(in the rows, 128 means zero)
Each named move below is a turn or a mirror, shown by a few rows before and after it. Which moves, in which order, take the first row of each later pair to the second? The first pair is answered.
move M:
[120  93 138 143 137 144 115 168 151  99  89 126  99 136 131 122  99 129
 126 137 104 135 120 153  85 137 135 152 139 163 133 124 131 146 147 151
 149 122 147  97 136 123 160 143] => [118  90 144 143 143 147 121 171 150 102  94 129 100 133 129 120 101 126
 121 137 105 135 117 151  86 142 134 155 141 154 133 127 139 140 148 159
 150 120 146 101 142 126 163 139]
[159  86 161 153  98 141 128 126 162 132 131  99 108 118 117 111 143  84
 161 114 136  78 137 116 128  82 157 181 116 152  85 124 159 153 131 164
  68 121 110 134 132 161 103 130] => [161  89 156 152  95 140 123 121 163 128 124  99 108 122 118 112 143  85
 166 114 135  77 136 118 127  79 158 179 115 159  87 120 154 155 129 161
  67 120 113 133 126 159 101 132]
[154 121 122 131 114 106 124 159 171 143 137  86 123 138 110 116 142 104
 151 119 159 104 106 105 116 142 132 137 134  77  96 140 156 133 114 114
 109 117 140 143 123 161 107 128] => [159 125 108 127 106  98 112 151 173 134 123  84 119 145 116 120 142 108
 162 120 157 103 109 108 117 134 134 130 129  93  98 135 144 142 109 104
 107 119 147 136 108 155 103 138]
move W:
[144  84 160 171 118 105 127 156 163 154 127  93 115  85 125 131 134 131
 135 115 127 121  99 115 115  97 164 121 164 111  67 123  99 134 160  82
  99  92  78 163 146 156  81 125] => [133  92 160 160 119 109 121 149 139 158 133 104 139  71 132 133 139 145
 140 114 113 130 107 123 125  93 165 110 158 112  74 124  86 120 161  81
 102 103  56 160 153 140  79 123]
[113 114 134 145 168 132 135 115 114 108 134 144 145  87 127 134 123 112
 101 125 139 141 134 159 128 138 135 145 150 129 139 136 150 124 123 153
 144 125 116 126 157 126 145 128] => [118 122 125 136 162 126 126 102 104 109 129 147 162  80 124 131 136 112
 116 120 137 139 133 161 134 130 129 142 142 137 143 136 151 127 128 157
 137 133 112 114 139 109 142 134]
[ 82 189  66 137  98 136 103 105  72 132 167 112 188 145 107 115  93  92
 113 115 121 135 131 110 122 155 107 138 114 137 179 176 161 128  97 131
 163 123 144 117 121 144 127 128] => [ 92 185  65 143  94 131 105 109  87 129 161 102 175 153 103 111  92  79
 114 118 131 125 125 104 118 155 105 145 120 137 177 174 172 140  99 134
 161 117 162 116 112 152 129 132]
move L:
[139 111 179  81 147 151 132 109  77 118 129 158 163  28 138 104 146 126
 156 131  99 106 134 147 174 115  84 147 111 153 155 134 153  96 166 154
 111 143  48 100 155  53 149  93] => [128 125 161  85 155 163 152  99  73  97 125 166 155  51 140  99 121 100
 139 130  97 112 133 155 160 127  74 165 109 173 173 144 159 108 163 178
 129 134  93  83 153  50 172  90]
[136 108 174 107 150 147 123 130 129 106 119 148 129 111 137 120 131 107
 114 142 115 132 146 143 137 112 125 159 126 143 135 122 125 129 145 162
 123 129  98 111 154 116 152 116] => [137 108 170 101 143 141 111 128 127 109 117 146 135 108 140 124 140 119
 125 141 111 133 149 144 142 104 127 147 122 145 133 118 114 127 145 150
 117 134  83 110 148 110 143 120]
[135 126 116 146 183  94 145 116 131 135 167 144 133 114  98 125 185 125
 131  96 106 160  96  99  72 162 155 136 133  89 135 167 106 108 121 159
 122  94 143 138 160 147 118 140] => [135 137 100 133 171  84 121  97 119 135 157 145 148 110 107 136 195 148
 155  95  95 165 104 106  80 145 159 114 122 106 139 158  79 107 116 141
 115 105 124 131 141 129 103 152]
move T:
[148 152 112 110 144 116 160 149 145 114 144 117 132 135 107 116 133 155
 156 133 107 125 157 113 131 115 116 126 115 128 133 132 113 148 127 108
  89 131 152 129 148 114 132 148] => [145 150 115 109 145 121 160 151 144 109 144 120 129 134 109 119 131 156
 154 135 105 128 160 116 132 114 115 128 116 134 134 132 108 148 128 110
  90 131 151 129 156 114 133 149]
[ 87 175 119 155  84 176 138  91 106 102 134 130 149 106 144 115 149 126
 107 115 130 128 135 111 118 118 140 142 118 114 149 128 145 118 155 156
 149 121 169 137 117  80 145 116] => [ 85 172 123 156  89 178 143  94 108  97 134 132 144 106 147 116 144 126
 102 117 129 131 138 115 116 119 141 147 121 119 151 127 144 117 156 158
 150 120 171 138 126  81 147 115]
[105 145 135  84 127 144 131 117  99 122 126 169 158  88 140 137 108 157
 126 133  58 156 144 157 141 120 128 121  91 151 155 129 137  71 164 174
 142 106  92  97 123 113 132  96] => [103 119 159 103 145 159 153 143 128 113 131 163 118 100 135 133  87 133
  94 141  74 152 143 156 126 134 131 148 110 146 148 131 158  74 167 187
 153  87 116 113 153 144 148  83]
[113 131 118 121 133 136 123 126 119 108 148 102 114 137 149 151 132 133
 119 144 109 166 149 136 103 132 139 134 126 116 118 100  97  98 123 109
 133 133 110 146 162 141 109 125] => [119 125 124 132 136 135 133 135 133 114 152  92 101 145 140 145 131 120
 109 145 123 156 139 125  97 140 140 142 133 101 111 103 115 101 124 113
 132 126 124 152 162 156 111 121]
Pairs:
(two moves a pair)
[110 145 112 154 126 132 142 134 136 119 130 126 108 167 133 147  80 140
 105 133 120 153 115 120 125 137 139 112 122 109 136 121  96 124 101 111
 161 118 157 146 141 146 126 123] => [107 158 108 144 122 128 137 124 113 135 138 133 140 154 133 147  97 155
 116 126 112 154 113 118 135 133 135  97 111  94 138 126  91 111 100 109
 159 131 136 145 134 132 119 123]
T W
[116 121 177 135 149 138 139 141 115 150 143 137 140 105 126 116 140  90
 114 132 122 115 125  99 132 154  98 164 148  97  95 161 202 129 167 200
 117 138 137 124 142 138 148 122] => [120 161 133 113 119 118 104  98  83 157 127 143 189 104 136 123 163 119
 162 122 101 118 128 103 148 133  95 123 118 116 107 155 168 131 154 178
 109 161 120  99  85  96 125 147]
T L
[121 151 117 153 109 104  88 133 124 138 118 110 146 145 140 134 120 166
 141 126 122 137 123 120 138 129 148  72 113 118 121 120 104 103 101  64
 127 126 112 139 118 151  77 121] => [104 122 139 159 130 130 105 153 136 110 121 116 107 147 149 142  85 154
 109 137 119 153 139 137 128 136 155  98 131 141 127 117 101 103 108  75
 142 111 121 148 168 168  98 109]
T T
[114 171  85 116 115 109 122 141 158 156 148  99 101 131  61 135 121 109
 112 127 104 133 132 102  67 116 175 102 118 159 107 141  81 141 125 130
 126 114 141 155  94 100  87 120] => [108 174 103 116 124 114 136 146 138 180 172 107 130 110  49 125 137 112
 106 120 106 127 123  92  78 128 166 105 116 123 104 154 101 120 132 145
 128 118 119 164 104  97  89 108]
M T
[ 89  91 180 126 176 162 151 153  92 143 174 162 156  68 124 126 116 155
  90 116 115 148 129 139 135 144 129 135 142 106 123 140 113  85 131 142
 146 125  80 158 205 130 148  98] => [107  91 140 152 174 158 162 150 152  91 134 137  80 139 126 123  68  99
  75 127 141 141 126 142  95 150 129 170 153 159 131 134 130 145 123 153
 157  97 188 134 176 156 173 110]
M L
[135 115 134 103 131 120 121 117 103 152 124 148 161 110 123 109 161 125
 137 129 141 112 116 129 152 120 121 136 125 117 123 135 135 105 149 138
 122 147 110 113 108 115 116 100] => [114 115 134 100 145 138 135 114  98 125 121 161 147 116 132 113 133 112
 118 135 132 127 128 148 141 125 118 153 129 145 139 139 128 110 152 155
 138 140 131 104 130 111 138  93]
T L
[120  70 235 132 163 156 170 170 141 168  82 129 125  54 118  99 121 120
  88 107 180  99 128 105 137 147  91 199 166 108 106 118 216 120 151 135
 114  99 143 131 203 177 110  81] => [ 85  83 192  89 144 162 110 124 113 105  34 157 127  55 181 152  86 181
 125 123 119 149 184 169 143  93 115 155 151 224 141  81  99 132 135  87
 119 123 112  99 210 121  94 110]
L T
[124 114 132 125 145 119 130 129 116 108 123 135 109 121 124 133 113 111
 120 134 117 122 131 133 130 133 119 141 135 153 133 127 130 136 131 143
 148 131 156 118 147 126 153 123] => [128 101 155 121 143 115 121 143 115 128 133 133 117  99 122 134 134 131
 127 136 119 121 132 128 143 129 127 129 140 130 119 122 126 118 133 129
 136 137 115 134 161 130 139 119]
W L
[ 88 154 114 147 145 146 123 119 153 145 138 149  97 150 162 147  68 167
 122 134 131 144 106 156 107 121 154 110 150 142 152 124  64 141  97 124
 130 161 136 139 193 128 122 155] => [100 143 121 151 142 139 119 130 170 148 132 138  81 153 160 146  73 166
 126 135 141 138 104 150 107 119 161 110 158 138 140 117  68 147  98 116
 124 157 134 146 192 141 114 158]
L M
[ 90 128 116 143 147 144 150 133 122 135 148 126 109 137 110 141  98 132
  95 151 127 135 122 119  82 130 139 118 135 111 117 153 112 132 101 133
 134 156 156 139 161 138 129 133] => [ 90 141  94 130 135 136 130 112 111 128 134 129 124 136 122 149 102 149
 116 150 112 139 129 129  87 113 139  98 124 134 125 145  87 139  96 120
 129 167 148 124 139 117 119 147]
M W
[130 118 173 149  99 152 141 177 151 120 183 126 128  55 158 116 135 143
 164 120 146  99 125 115 156 137 110 149 122 121 147 141 169  91 126 155
 144 187  74 194 211 106 137 109] => [126 168 110 127  82 150 131 121 122  89 156 142 158  75 170 111 127 127
 191 112 127 106 132 136 145 125  86 151  96 183 185 149 155 122 124 180
 151 202 122 136 151  52 155 130]
W L
[159  78 151 101 143 129 151 142 107 121 156 177 170  94 146 134 157 120
 147 128  86 148 157 151 113 151  90 115 131  74 115 160 176 120 172 110
  59 120  66 120 183 125 125 143] => [176  81 141  97 134 120 145 134 115 117 145 169 171  93 140 125 168 105
 161 125  92 138 152 146 113 147  81 125 128  84 114 161 189 134 181 120
  47 123  79 103 156 115 126 151]
T W
